One turn sends every row of this set to another row. A few are shown first. Where does it send the rows asked after them?
nurud: [-10  13   7  -9   1  15 -11   7  -4  -6 -50  13 -18   9 -26 -11  20   1
   2   0   2 -25 -13  10  23 -14]
gokef: [-16   1  -1  -6   2  32 -18   4  15 -20 -34  16   3  26 -17 -15  10  -9
 -11   0   6  -3  -8   1  25 -15]
kof: [ 14  26  -4   7  14  -9  -6  20 -12 -15  13  19 -19 -10 -19 -17   8   9
 -17   3 -15  -8  -8 -25  -7 -17]
kol: [ -7  21  -7 -11  -8  -4  -6  20  -3  21   4  31 -19  14  25  -7  20   5
   4  -6   2 -27 -16  12  22  -9]
Rik: [ -4   1  -8  -5  14  12   0  -4 -16 -14  -1  27 -25  25 -11 -23  19   9
   4  -6  -9 -41 -29 -17  22 -32]
vob: [  1  -7   2  -3  19  -4 -21  -5   6  -1 -14  14  16  20   3 -21  28   2
   5   3 -10   7 -27  23  -5 -15]
kitik: [  4  -8  29 -16  -2  -2   1  29  24  -2   8  19  -5  19   5 -28  -6  -3
 -16  -3 -10   4  -7  -9  11   1]
gada: [ -7 -19  20  -3  12  -2 -18   6  -2  18 -11  10  -8  -9 -14 -13  23   6
  27  -7  -1  -6 -15 -10   4  -1]
Kigu: [ 10  24  18 -15  -2  22   1  29  -3 -20  20  15 -17  -8 -19   2  24  17
  -6   6  -4 -16 -22 -13  38  -3]
Zogu: [-14  16  20  -2  10   2   6  -7  -2   3  -2  15  10 -14  -5  -8  14   0
  26  -5  -6  17 -14  -9  11 -17]
dukid: [ 12  40  12 -14   2  21  -9   4  -6 -20   6  42  -7   7   5 -14  28   1
 -27   5  -2   3 -36 -13  12 -28]
Bika: [ -1  21   4 -22 -10   0 -20  14   8 -25  14  20 -25  14 -28  -5  18   1
 -30   6 -19 -26 -26  14   2  -4]
Sodo: [ -3   6  16  -6   2   5  -5  15  -3  -5  10  21 -57   9 -16  -4  19  -1
 -12  -6  -2  16 -23 -21  25 -12]
figaz: [-21  10  23  -8  16   8   4  19   2 -10   5  17 -45  13 -18  -1  31  20
 -14   3   2   5 -32  -9  32 -10]
Lani: [ -9  22   6 -14   4  16 -28  16   0 -23  36  18  -8   7  -6  -9  17   5
 -13 -13  11 -31 -16 -15 -12 -17]
Loku: [ 13  -6   6  -6   9   2 -31   1   6  -9  -4   4   3   4  16 -24  26  -3
   7  -6  -5   7 -14  26  -6  -5]
bele: [ -2  12  -4  -6  11  21 -17   5 -10 -22   7  10 -39   6   9 -23  20   5
   3 -14  -1 -45 -15 -16  18 -15]
nud: [ -2   4  10  -8   1  -4  15  25  -5  -5 -11  22  33  13 -11 -16  23   3
 -25  -8   1  -4 -22  18  14  -9]
voruf: [ -2  11  -4 -10 -12  25 -21   3  -5  -8 -36  18 -21   0  -3 -15  17  -7
  -1 -13  11  -5   1   1  33 -25]
lave: [  5  11  17  -4  -5  -4   8  24 -21  18 -16  27   9  -3 -12  -6  20 -17
  -3 -17   8 -18 -21 -13   4  -3]
rulig: [ 14   4  23  -8  -4  33 -10  10   6 -26 -36   9 -10  11 -15 -22  10 -13
   1  -4   7  -8  -6   5  16  -5]
zani: [-27   0   0 -13 -13   2  -9  29  -4   4   1  24  10  -5  -1  -7  29   3
 -18 -27  18 -20  -7   7  20  -3]
Kiso: [  2  12   6  -4  -6  -3 -15  31   1  -6  -9  17   8  -2   6 -21  15 -20
 -29 -21   6   0  -4   0  -7  10]
gup: [-11   1  32 -14  13   4   7  28  26  -1  -1  23   9  22  10 -27   4  10
 -18   4  -5   3 -16 -11  15  -2]
mapav: [  8  15  14 -12   6  11   0   7 -14 -15  27  31   6  20 -25 -10  16   7
  -4  -4   3 -29 -33 -15  -6 -35]
molo: [ -9  15   2 -12  13  13 -14   8  11 -26  17  21 -38  31   6   2  30 -14
 -22  -4  -9  -2 -33   7  17 -10]
fiso: [ -2  15   6  -9  -9 -13   0  18  -8  20  -9  47 -24  17  14 -19  24   7
   7  -7   1 -29 -24   9   7  -9]
monus: [-14  12   1  -7  -3   5 -19  17   3 -13   3  52 -26  11 -32 -14  21   5
 -20  -2  -4  -5 -24 -38  10  -8]
madid: [ -7  14  -4  -1  12  -3  -1  21  -6 -28  19  25  -6  -8 -17 -22  23  40
 -24   1  -5 -11 -10  -3  12 -27]
gited: [ -7   7   8  -2   7  23  -8   2   2 -26   9   3 -19  22  -5 -41   4  29
 -27   5   9   1 -17  -5  16 -26]
mik: [ 11  12  23 -12  12  11   3   6   0 -28   6  33 -38  31  -2  -9  35 -10
 -12  -3  -8  -3 -43   7   9 -15]
befe: [-14  23   3  -3   9  -8 -24   1   4 -15 -10  27   4  13   1 -24  24 -10
  24 -18  -2  12 -18  -1 -15  -4]
zogo: [ -2  11   4 -13  -1  -5  -6   4   1 -20  10   9  14  12  -8 -12  24   3
  31 -14  -8   4 -15  30  14 -12]
pur: [  8  13  12   3  11  12  -7   4  -3 -15   1  -7 -29  24 -19 -35  -9   8
 -20  12  -4  -7 -20 -14  -1 -14]
Budi: [-33  -5  15 -10  -6 -10 -12  -1  13 -11   2  16  -8 -14 -19 -19  16   8
  17 -18  -5   3  -2   8  -1  -3]
rit: [-18 -22   8  -5   9   8 -21   3   2  15  -1  14   2  -9   0 -11  27  15
  20 -10   7   4 -11  -7  21 -14]

Kiso turns into zani
voruf turns into gokef
Now these:
kof turns into Lani
zogo turns into Zogu
gited turns into Rik
fiso turns into kitik
molo turns into figaz
gada turns into Loku
dukid turns into monus

One turn sends every row of this set to another row. A few are shown first. Where does it send the rows asked after them?
vavu: [ -5  12  -5  16  -2 -25  10  18   5  -7   3   7   4  11   4   1   4  26
  10  20  -2 -10 -12 -10   8  32  18 -11  -2 -13  -4]
Dinup: [  5   8   2   5  -9  10   2  10  12 -21 -10  30 -22  12   5  -7  -2 -13
   2 -13  22 -22  13 -19   3 -15   1  -2 -10   4  -8]
bis: [  1   9  -1   4  -6  28  13 -17   7  -5 -16  16  -9 -11  33  10  15 -14
 -18 -16   3   9 -12  -8 -14   5  -5   3 -10  -6 -12]
zik: [  1   1 -20 -12   2  35   1  -3   3   0  -7  25 -17   2  15 -24   5   5
   6   0  -4  -8 -24  -5   2   8 -34 -33  -2   6  -2]
sudub: [-18   4 -20  22  21  11  -9 -11  12  -6   6  19  10   6  -3  -4   4  -9
  -2   8   0   3 -28 -13   6 -13 -28  -9 -10  34   6]
Mufut: [-16  21  -6  -9  -6 -25  10  -3   9   0  25  47  -2   8   5 -21   9  23
   6 -14  -5   2 -14  -1  12  -8   0 -14  19  -2  -1]
vado: [ 19  14   0  21   7 -33 -22  -6  11 -13  -7  25   7   1  -2   9   6  32
 -10 -22 -11   4  -3  -9 -11  20 -17  -2 -18  -9   2]
voz: [  9  -2 -14   8 -12  14  -2  -5  22  17  -5  19  -4  -8  16   2   4   6
 -17   4 -15 -11   0   2   0   2 -39 -24 -33  11  16]
zot: [  1  -4  -9   0   6  -8  21 -19  13  -1  22  28 -13  15  11   0   6  28
  22 -25 -12 -27 -12 -11  16  24   2  -3 -15  19  15]
niba: [  1  14  -5 -12   2  18   0 -11   5   9  -2  11   1  13  -4 -21  13   7
 -28  18 -10  -7 -17  -3   1  30   7   0  15 -10  -5]
nole: [  2  15 -16  -2  18 -25   0  -6  10  13   1 -10  23  -2   5  30   8  -2
 -16 -13   2 -13 -18  -1   5  20  -6  -5  -9  -8  12]
kuz: [ 17  11  -6  15 -12  -2 -12  -7  10  -1  17  47  -5  18 -28 -10  -4  15
 -16 -18  13  -8 -12   2  13  -6 -33   0 -14   1   2]
zoga: [  6  -5 -12  12  22 -15   5   5 -11  -7   1  -2 -12  -2   6   6  11 -23
  -8 -16  14  -1 -31 -17  12  17  14  -5 -18 -18  10]
sipig: [-15 -10  -6 -13  -3 -10   0  15   8  -3  11  20  12   2  16   6   8 -29
   5 -22  -4  10 -15   9  -4  37 -18   3  -5  -9   3]
dup: [-16 -10  -1  20  -3 -24   6  -2  10 -18  22  51 -14   8  -8  -8  19   1
   4 -21  -7   2   9  -8  11  -7  12  -9 -16   0  11]

vavu turns into kuz
Dinup turns into niba
Now these:
sipig turns into zot
Mufut turns into voz
dup turns into zik

